[[-14  14  14 -17   0 -20 -35  48  10  21 -25 -65]
 [ 18  28  44  10   8  -4   9  38 -21 -54 -26   0]
 [ 35 -25  19  19  17 -45  -8  27  -9 -40 -51  27]
 [-16  -4   4   0  -7  26 -25  52 -77 -30 -31  26]]
=>
[[ 18  28  44  10   8  -4   9  38 -21 -54 -26   0]
 [-16  -4   4   0  -7  26 -25  52 -77 -30 -31  26]]

[[ 17  19  48 -13 -38 -16 -49 -10  17 -13 -15 -46  18]
 [ 12 -19 -49 -15  51 -17  46 -26  29 -18 -14  51  21]
 [  4 -25 -86 -12  79  -3  84  -6   4 -14 -11  92  10]]
=>
[[ 12 -19 -49 -15  51 -17  46 -26  29 -18 -14  51  21]]

[[-21  80]
 [ 22  18]
 [-56 -97]
 [ 14 -48]
 [ 19  69]
 [102 -35]
 [ 13   7]
 [ -7 -38]]
=>
[[ 22  18]
 [ 14 -48]
 [102 -35]
 [ -7 -38]]

[[ 69  30  -9 -49  10 -39  69 -59  20  20 -69  10]
 [-48   0   0  50 -73 -48  25  99  13  99  75  86]
 [-49   0   0  50 -73 -48  25  99  13  99  74  86]]
=>
[[-48   0   0  50 -73 -48  25  99  13  99  75  86]]

[[ 47  -2  26  78  70  24  38 -12]
 [ 15 -27  22  12   6  25 -10 -29]
 [-17  58 -42  -1   9 -48  34  57]
 [ 26 -28  29  30  22  31  -1 -31]
 [ 39  -4  23  63  56  22  30 -12]]
=>
[[ 15 -27  22  12   6  25 -10 -29]
 [ 26 -28  29  30  22  31  -1 -31]]

[[ 30 -50  51 -33   2]
 [ -5 -34  64 -76  67]
 [-17  30  31 -18 -37]
 [ 48   5 -56  91 -96]
 [-39  72 -11 -64  56]
 [-48  10  57  46 -11]
 [ 37 -96  86 -15 -68]
 [ 86 -93  37  45 -96]
 [ 26  79 -97  13  87]
 [-50  32  51 -31 -51]
 [ 21 -75  38  46 -73]]
=>
[[ -5 -34  64 -76  67]
 [ 48   5 -56  91 -96]
 [-48  10  57  46 -11]
 [ 86 -93  37  45 -96]
 [-50  32  51 -31 -51]]
---
[[ 46  14]
 [-15 -50]
 [ 41  53]
 [ 51  88]]
=>
[[ 51  88]
 [ 41  53]
 [ 46  14]
 [-15 -50]]

[[ -7  34   7]
 [-18  16   5]
 [ 15  74   8]
 [ 21  84  10]
 [ 27  93  12]
 [-24   5   2]
 [-34 -16  -5]]
=>
[[ 27  93  12]
 [ 21  84  10]
 [ 15  74   8]
 [ -7  34   7]
 [-18  16   5]
 [-24   5   2]
 [-34 -16  -5]]

[[-89  39  13   0]
 [-16  22  37  39]
 [-31  24  26  17]
 [-82  42   4  -8]]
=>
[[-82  42   4  -8]
 [-89  39  13   0]
 [-31  24  26  17]
 [-16  22  37  39]]

[[ -3  44 -33   5 -67  28 -74 -55]
 [ -4   8  35 -11  84 -48  19  25]
 [ -5  14   4 -20  67  23  -8 -15]]
=>
[[ -3  44 -33   5 -67  28 -74 -55]
 [ -5  14   4 -20  67  23  -8 -15]
 [ -4   8  35 -11  84 -48  19  25]]

[[ 29  -6 -21  21  25  20  53 -34  73 -31   9   5  40  27  -8]
 [ 12  -5  26  32  -4 -38  -3  22  -9 -37   8   8 -14  23  -9]
 [ 29  -9 -28  30  34  21  53 -47  74 -37   9   7  41  30 -12]
 [  2 -12 -35   7  37 -33   1 -61 -29  16 -69 105 -13   0 -36]]
=>
[[ 12  -5  26  32  -4 -38  -3  22  -9 -37   8   8 -14  23  -9]
 [ 29  -6 -21  21  25  20  53 -34  73 -31   9   5  40  27  -8]
 [ 29  -9 -28  30  34  21  53 -47  74 -37   9   7  41  30 -12]
 [  2 -12 -35   7  37 -33   1 -61 -29  16 -69 105 -13   0 -36]]

[[-23 -55]
 [ 32 -14]
 [ -3 -54]
 [-79  31]]
=>
[[-79  31]
 [ 32 -14]
 [ -3 -54]
 [-23 -55]]

[[-25 -41 -28   7 -26  49 -58  56 -19   1  33]
 [-18  18  84 -75 -20  30   3 -35 -15 -44  31]]
=>
[[-18  18  84 -75 -20  30   3 -35 -15 -44  31]
 [-25 -41 -28   7 -26  49 -58  56 -19   1  33]]
